(in the rows, 128 means zero)
A state moves one step at a time under one of 6 hidden systems, and each row is a state written as 18 numbers. Each run below is a few steps of one system.
R, path 1, 8 rows:
[[ 93  73  93 111 155 161 106 134 120 114  34 154 136 130 121 120 137 172]
 [108 191 124 137  89 118 107 140 100 104 118 170  63 151 142 100 125  95]
 [117  79 115 159 179 108 160 120 189  91  93 130  99 128 130  84 136 157]
 [ 59 143 111 104 124 122  80 127  82 108  79 177 150 113 109 100 133 106]
 [136 140 112 168  87 160 156 121 148  94  77 125  68 140 161 117 135 138]
 [100  94 123 104 187  94 101 147 133 111 116 181 102 170 116  85 129 147]
 [ 80 167 114 167 115 116 130 115 126  99  86 134 122  63 117  95 129  97]
 [120  87  94 115 110 159 122 120 139  93  68 136 123 182 148 118 151 150]]
Y, path 2, 8 rows:
[[117  76 156  66 133 166  92 124  78 128 153 193 181 170 117 137 123 166]
 [143 197 162 175 122 109 182 146 134 171  88 107  73  80 135 143 113 117]
 [120  75  86 110 127 114  77 126 170  90 180 102 175 153 179 102 145 111]
 [142 151 137 126 134 164 150 109  64 160 137 156 122  98  30 160 114 147]
 [142 132 138 127  94 118 147 147 166 135  66  93 114 180 214 132 144 123]
 [109 111 160 131 160 116 112 120 124 112 222 170 159  82 118 100 106 132]
 [152 148  61 133 118 141 125 134 123 167  71  65 113 110  88 170 143 120]
 [129 120 171 105  84 145 137 108 117  94 160 173 138 204 167 111 134 127]]
J, path 3 (8 x 18):
[[144 134 161 107 138 114 163 122 115 176 109 110 163 138 102 155 130 131]
 [ 85 139 144 146 134 119 120 139 129 114  91 152 130  81 158 101 119 124]
 [138 100 102 129 118 133 118 116 154  89 163 128 120 167 142 105 140 129]
 [152 128 133 118 150 127 154 119 112 159 131 129 118 142  69 146 127 144]
 [104 146 139 137 123 113 138 133 134 140  74 111 150  93 150 126 131 113]
 [111 108 141 129 125 130 117 121 137  91 163 160 134 139 156  97 126 131]
 [152 113  96 130 145 135 135 126 133 132 126 125  91 152  88 133 133 148]
 [126 150 144 122 123 106 151 119 123 155 106 104 160 117 116 138 134 108]]
P, path 4 (8 x 18):
[[116 118 143 148 116 137 147 136 154 122  69 117 127 112 185 121 129 141]
 [129 135 126 127 143 106  97 145 128 118 191 158  92 140 134 103 118 121]
 [150 101  89 129 133 142 147 100 140 128 130  96 145 134  79 142 144 136]
 [ 94 132 144 111 120 134 121 135 105 128  60 161 136 136 145 120 130 132]
 [146 130 151 161 131 124 155 131 154 118 164 134  92 115 151 113 115 138]
 [129 106  76 110 145 113  90 132 137 126 148 109 137 144 113 124 140 117]
 [119 125 145 124 119 155 157 101  99 124  95 156 140 133  88 130 131 143]
 [127 127 137 146 125 126 136 151 157 130  93 119 108 118 184 121 125 136]]
P, path 5:
[[130 136 149 100 157  87 126 156 124 178  94 121 130 150 132 136 127 127]
 [104 133 149 154 136 117 150 101 137 108 156 135 158  72 112 104 122 114]
 [135 114  90 122  87 175  86 134 121 115 134 119 135 130 164 145 133 134]
 [157 156 153 116 130 121 149 140 103 170 129 136  92 158 101 149 120 135]
 [116 121 137 139 151  87 149 121 163 136 120  94 168  97 134 114 134 112]
 [102 122 119 123 104 163  87 122  99 102 154 163 150 103 135 118 122 128]
 [176 141 121 136 100 160 149 134 123 154 122 104  90 145 128 164 127 143]
 [118 137 148 110 160  66 129 144 138 158 119 119 145 141 129 116 129 108]]
B, path 6 (8 x 18):
[[123 157 150 128 152 129  90 187  99 189 122 139 111  59 156 154  95 142]
 [146 149  77 145  92 105 101 123 159  92 195  98  92 160 152 104 143  81]
 [151  88 107 116 126 168 149  90 117 146 137  92 198 107  69 171 139 148]
 [ 93 197 153 117  99 127 102 153  67 160  86 165 119 100 136 138 114 103]
 [173 136 142 151 127 106 133 137 164 129 234 105  97 128 163 124 115 118]
 [126  87  45 107 131 149  83 120 129 128 117  83 175 117  99 149 149 128]
 [117 193 159 139  73 149 167  96  75 134  98 148 131 110  88 140 128 104]
 [160 131 174 115 141 117 108 174 131 175 201 130 121 122 189 149 101 142]]
G, path 7, 8 rows:
[[ 90  73  42 114 157 136  79 110 129  67 102 154 123 152  79  86 152 137]
 [115 140 131 153 106 129 204  83 143  90  30 134  97 170  97 101 155 123]
 [107 106 169 107 175 109 119 170 129 125  84 201  74 182 168  92 117 168]
 [ 85  89  67 153 164 110  92 117 167  52 141 152 105 114 116  59 138 126]
 [111 101  96 118  91 157 155  86 131  84  35 130 139 188 112 115 165 133]
 [120 133 168 129 175 107 166 140 119 134  77 192  54 170  99 101 118 160]
 [ 87 101 103 146 160  92  88 151 181  73 124 148  97 129 190  62 132 125]
 [ 95  78  85 108 119 160 121  80 119  66  88 154 161 165  85 103 156 139]]
G, path 8:
[[128 136  92 151  74 169 119  94 123  91 169 112 150  95 122 131 135 107]
 [182 129 142 106 110 146 164 124 116 173 120 104 124 179 110 174 134 145]
 [118 149 155 134 176  72 122 159 137 166 146 127 121  86 132 119 109 118]
 [104 116 113 133  90 159  92 121 128  97 150 124 180  85 170 125 128 117]
 [172 133 110 122  99 174 149 104  95 146 143 119 119 153  69 168 133 141]
 [150 156 159 136 153  73 154 154 153 175 130  98 104 129 146 133 120 116]
 [ 91 107 137 113 138 125  82 140 123 121 156 145 188  82 160 115 118 126]
 [152 135  87 146  79 193 136  96 103 115 138 113 126 106  87 158 133 133]]
J, path 9, 8 rows:
[[169 124 187  95 148 139 164 131  90 195 147 142 148 147  87 175 112 162]
 [ 80 163 107 148 127 111  96 159 129 134  51 121 116  61 163 114 124 107]
 [140 105 130 130  93 141 120 102 150  80 216 130 153 156 162 106 135 115]
 [163 109 113 116 159 161 132 140  99 164 114 146  84 144  70 158 118 178]
 [111 183 123 131  99  92 130 131 129 153  86  83 155 103 143 136 140  74]
 [120  96 171 138 131 150 125 128 138 103 188 165 148 104 174 109 108 153]
 [138 110  58 115 132 151  91 136 117 120 104 130  84 160  95 135 139 144]
 [154 176 158 130 101 107 171 110 121 162 146  93 147 128 109 150 130  93]]
B, path 10:
[[151 109 165 159 153 163 193  84 118 120 180 157 125  87  48 130 109 168]
 [125 138 114  98 122 127  73 195 122 175  55 115 107 143 204 154 127 135]
 [126 140 131 144 133  81 159  79 149  80 203 138 122 155  76  76 139  87]
 [132  76 123 127 135 183 132 142 134 158  72  98 177  71 156 173 122 179]
 [101 183 129 115 103 112  99 131  81 104 130 192  75 174 110  94 129  95]
 [184  96 149 149 162 114 183 130 186 162 166  70 130 112 141 147 121 154]
 [ 68 112  76  93 115 130  57 129 104 100  82 147 171 134 133 106 147 107]
 [156 155 170 174 111 157 206  98 121 126 140 144  85 102  89 133 114 147]]
Y, path 11 (8 x 18):
[[173 151 156  95  79 154 105 143  93 173 208 117 156 147 162 183 115 121]
 [198 136 166 139 115 129 183 123 148 181 188  67 141 117 136 176 117 133]
 [153 125 148  92  99 134 107 139 118 173 177  86 206 124 166 176 127 113]
 [183 158 153 142  77 170 154 118 107 163 194  96 139 101 128 184 113 126]
 [189 109 146 103 115 136 132 148 145 179 173  80 154 157 177 179 124 141]
 [157 157 175 117 108 118 144 122 108 173 203 106 177 103 125 163 114 107]
 [179 125 120 131  86 165 142 125 138 162 152  60 164 109 154 187 130 130]
 [172 135 167 100  98 150 122 139 103 165 206 127 147 150 154 169 114 135]]
R, path 12, 8 rows:
[[132 126 135 168 155 142 136 135 136 134 164 131 117  42 118 128 102 149]
 [137 123  68 100 110 124 103 116 124 135 113  84 160 160 102 145 155 102]
 [143 145 202 133 101 149 181 110 108 133 145 165 124 142 133 131 115 143]
 [138 104 104 124 173 106  97 173 156 166 121  97 121 103 159 138 119 145]
 [118 143 111 129  96 131 115  91 114  95 190 131 160 122 101 113 136  90]
 [158 111 140 133 126 165 179 120 125 158  74 112 125 130 107 163 128 168]
 [127 150 152  99 134  86  92 163 123 153 161 141 125 156 172 120 122 107]
 [132 108 114 169 135 144 148 105 158 104 166 108 139  66 117 119 122 135]]

Which system made each of these runs?
path 13 (2 x 18):
[[110 134 152 110 151  66 120 133 141 125 153 141 141 156 140  94 130  98]
 [109 111 123 158 118 164 138 112 133 110 113 122 158  56 133 128 123 141]]
 => R
path 14 (2 x 18):
[[124 134 141 133 195  37 142 143 173 140 141 119  99 146 120  87 129 106]
 [ 97  71 106 146 115 151 135  99 173  76  91 108 181 104 168 103 145 139]]
 => B
path 15, 2 rows:
[[156 113 122 148  83 176 159 117 150 117  99  98 119 141 165 148 137 148]
 [132 115 164 105 159 114 100 157 118 151 183 165 128 134 152 124 106 146]]
 => Y
path 16 (2 x 18):
[[150 122 113 129  96 137 106 122 145 113 206 102 149 130 164 132 130 110]
 [146 126 111  98 134 152 109 137  84 172 124 129 136 131  84 169 124 145]]
 => P
path 17, 2 rows:
[[129 145  86  90 135 106  91 118  85 120 166 166  93 200  46 114 140 105]
 [135 103 156 173 151 102 209 110 204 119  85  84 133 107 157 106 135 139]]
 => G
path 18, 2 rows:
[[149 141 128 146 144 111 125 154 145 140 159 125  75 124 146 122 114 132]
 [126 113 110 110 148  97 128 111 141 128 143 106 164 144  98 119 143 109]]
 => Y
path 19:
[[144 115 124 145 171 123 130 161 150 173 115  97 120  70 137 148 112 155]
 [ 99 169 112 124  96 104 105 108 109 103 154 134 147 127 114 105 139  71]]
 => P
path 20 (2 x 18):
[[ 98 132 198 103 100 148 129 147 101 153  70 154 183 116 198 146 117 140]
 [160 119  85 147 119 156  76 166 146 120 190 120  70 115 177 132 115 145]]
 => R
path 21:
[[141 125 109 146 191  54 151 116 173 117 183 116  83 149  75  83 132 108]
 [ 70 120 147 122 123 121 149  93 117 121  63 126 224  77 106 118 138 110]]
 => R
path 22:
[[176  72  93 128 121 181 120 155 164 154 102  73 128 129 185 177 130 178]
 [102 185 131  91 104 115  81 125  54 141 167 167 148 128  83 129 124  83]]
 => J
path 23:
[[ 88 150  76 150 110 136  90 113 111  74 137 162  95 105  98  88 133 101]
 [192 117 150 134 102 173 184 121 133 162 133  95 122 146 133 178 125 163]]
 => B
path 24:
[[156 149 133 151  39 175 193  55 125  88 148 106 148 157 105 138 150 104]
 [154  89 183  89 184 131 141 172 118 196  90 154 114 162 141 158 109 196]]
 => R
path 25 (2 x 18):
[[105 146 156 147 112 169 143 133  92 125  75 181  99  87 127 127 111 157]
 [157 143 121 149 114  95 134 142 177 124 157  89  87 152 184 118 132 107]]
 => P
path 26, 2 rows:
[[113  81 120 141 158 152 154 126 148 105  52 152 104 132 123 108 132 178]
 [116 119 164 114 141 111 158 131 133 115  75 171 100 195 141 101 134 144]]
 => B
path 27:
[[ 82  89 134  98 140 126  77 159 134 120  83 156 163 135 200 108 129 144]
 [135 149  94 153 118 124 128 102 127  84 186 148  71 144  78  96 132 105]]
 => J
path 28, 2 rows:
[[126 124 155 116 186  98 177  98 106 142 125 170 119 146  18 113 126 144]
 [ 80 136 128 132 100 117 134 130 146 119  11 109 159 117 185 114 147 109]]
 => Y
path 29, 2 rows:
[[162 161  96 121  46 156 118  82 102 110 220  96 160 150 102 152 144  78]
 [171 124 178 122 134 183 142 173  96 198 112 146 100 111 151 188  96 192]]
 => J
path 30 (2 x 18):
[[107  89 105 150 160 109 139  88 168  94 171  98 191  69  92  99 138 115]
 [105 121  93 110  65 210  77 127  74  99  85 168 132 138 144 143 135 144]]
 => P
path 31 (2 x 18):
[[146 201  94 176 114  88 129 136 145 138 169  78  74  79 115 123 124  73]
 [127  53 131 101 144 130 164  80 158 104 118 114 207 171 110 120 154 145]]
 => R
path 32, 2 rows:
[[103 137 191 137 117 122 171 106 127 121 118 151 165 108 146 110 123 123]
 [114  94 109 127 155 124 108 145 150 101 107 156  93 154 153  95 132 152]]
 => J
path 33 (2 x 18):
[[109 156 176  76 153  95 111 153  70 184 104 173 143 151 104 137 117 123]
 [125 123 130 189 131 141 137 126 167  95 178 124 106  49 161 104 109 136]]
 => G
path 34:
[[104 133 143 106 122 156  95 151  81 145  92 172 130 116 140 138 115 147]
 [160 159 141 164 111 117 171 124 153 137 151  98  93 117 137 133 123 115]]
 => P
